Read these off the array that follows.
1) What is the entry in the bottom-right corner?
2) What is the entry in the top-left corner?
3) What is the entry directly above 124?
4) What is the second entry on the main diagonal?
5) What is the bottom-left entry?
6) What is the 2nd entry on the diagonal from the top-right corner?
7) What is the smallest entry in the last column?
8) What is the smallest entry in the first column?
[[141 121 113 139 126]
 [144 135 134 143 132]
 [128 128 104 134 114]
 [143 124 117 139 120]
 [145 136 128 134 131]
 [129 132 101 139 111]
 [148 139 128 132 136]
 [143 120 116 141 120]
 [148 136 131 140 131]]
1) 131
2) 141
3) 128
4) 135
5) 148
6) 143
7) 111
8) 128

Questions about the array below. Counting starts at 0.
1) Which number is the entry at row 0, column 1?
2) Which number is the bottom-right entry?
3) Which number is the entry at row 2, column 1?
4) Which number is the entry in the top-left corner?
5) Which number is the top-right entry?
6) Which number is the entry in row 0 and column 2?
7) Which number is the entry directly above 111?
8) Which number is the entry just right of the centre entry?
[[150 120 146 140 133 142 142 126 117]
 [156 100 131 146 144 113 141 134 107]
 [ 99 149 119 111 115 131 108 122 146]]
1) 120
2) 146
3) 149
4) 150
5) 117
6) 146
7) 146
8) 113

134	115	149	118	134	134	138	144	135	124	105	135	113	144	130	108
Report the smallest entry.
Answer: 105
Report the entry just left of 138.
Answer: 134

Questions about the row below.
1) Find the 1st entry from the left.
2) Find the 2nd entry from the left.
3) Find the maximum.
4) Find the first entry from the right.
5) Find the entry just left of 133.
[142 103 108 134 134 150 116 112 121 156 114 131 133 118 144]
1) 142
2) 103
3) 156
4) 144
5) 131

Read these off the table that follows.
1) The bottom-left entry?
2) The largest entry in the first row?
3) The top-left entry?
4) The 3rd entry from the end, reading row by row?
5) The last entry, reading row by row?
6) The top-right entry?
[[129 129 129 136 128 130 124 120 131 130 121 124 128 133 117 135]
 [127 127 122 140 116 128 131 116 130 126 129 117 122 122 128 125]
 [124 124 126 122 128 133 128 120 120 126 122 119 124 123 130 133]
 [130 125 125 107 130 129 122 121 126 132 133 111 122 138 130 130]
 [133 127 124 121 119 135 131 129 125 130 133 132 127 122 125 129]
 [127 125 129 132 123 124 123 122 132 128 126 130 131 132 139 128]
 [125 127 126 123 126 127 128 132 123 125 123 129 130 136 120 134]
 [132 125 129 120 133 130 124 133 123 125 128 100 123 114 127 132]
 [125 128 122 142 129 125 133 133 128 131 118 120 125 131 136 124]
 [127 128 129 132 126 131 121 127 126 128 129 128 127 120 127 128]
 [128 128 126 113 123 131 126 114 123 127 131 128 126 122 122 130]
 [133 127 135 118 128 133 130 126 127 126 136 146 129 133 125 123]]
1) 133
2) 136
3) 129
4) 133
5) 123
6) 135

Questions about the table below. Counting starts at 0.
1) Find the entry directly above the largest entry.
2) Find the entry in the top-right corner.
3) Find the entry directly below the smallest entry.
4) Find the entry in row 1 and column 1.
5) Find the top entry of the column that holds the largest entry.
6) Find the entry at row 1, column 0.
7) Find the entry just left of 141.
8) Find the entry in the top-left corner.
[[119 131 128 118 129 108 128 131]
 [130 135 127 124 128 100 124 124]
 [118 132 129 127 128 119 129 136]
 [132 122 128 135 129 131 123 127]
 [120 141 128 131 128  98 129 136]
 [132 136 127 116 128 100 124 119]
 [130 120 129  99 128 140 127 116]
 [126 106 127 121 128 152 127 129]]
1) 140
2) 131
3) 100
4) 135
5) 108
6) 130
7) 120
8) 119

a =
[[139 119 116 148 122 117 116 123 146 127 123]
 [128 139 135 144 105 114 148 117 139 136 119]
 [148 118 144 133 107 125 136 111 142 118 118]
 [116 142 140 105 111 121 143 124 117 146 106]
 [113 121 122 142 106 111 128 136 122 122 120]]
The top-left entry is 139
Find the entry at the centre.
Answer: 125
The entry in the bottom-right corner: 120
The bottom-left entry -> 113
Find the largest entry in the first column.
Answer: 148
The entry just left of 127 -> 146
The top-right entry is 123
Find the entry just right of 143.
Answer: 124
The 5th entry from the end, reading row by row: 128
Find the entry just left of the centre entry.
Answer: 107
The third-last entry, reading row by row -> 122
The entry directly above 143 is 136
Find the third entry on the diagonal from the top-right corner.
Answer: 142
Find the entry directly below 133.
Answer: 105
Find the 5th entry in reading order.
Answer: 122
The 3rd entry in reading order: 116
Find the second-last entry, reading row by row.
Answer: 122
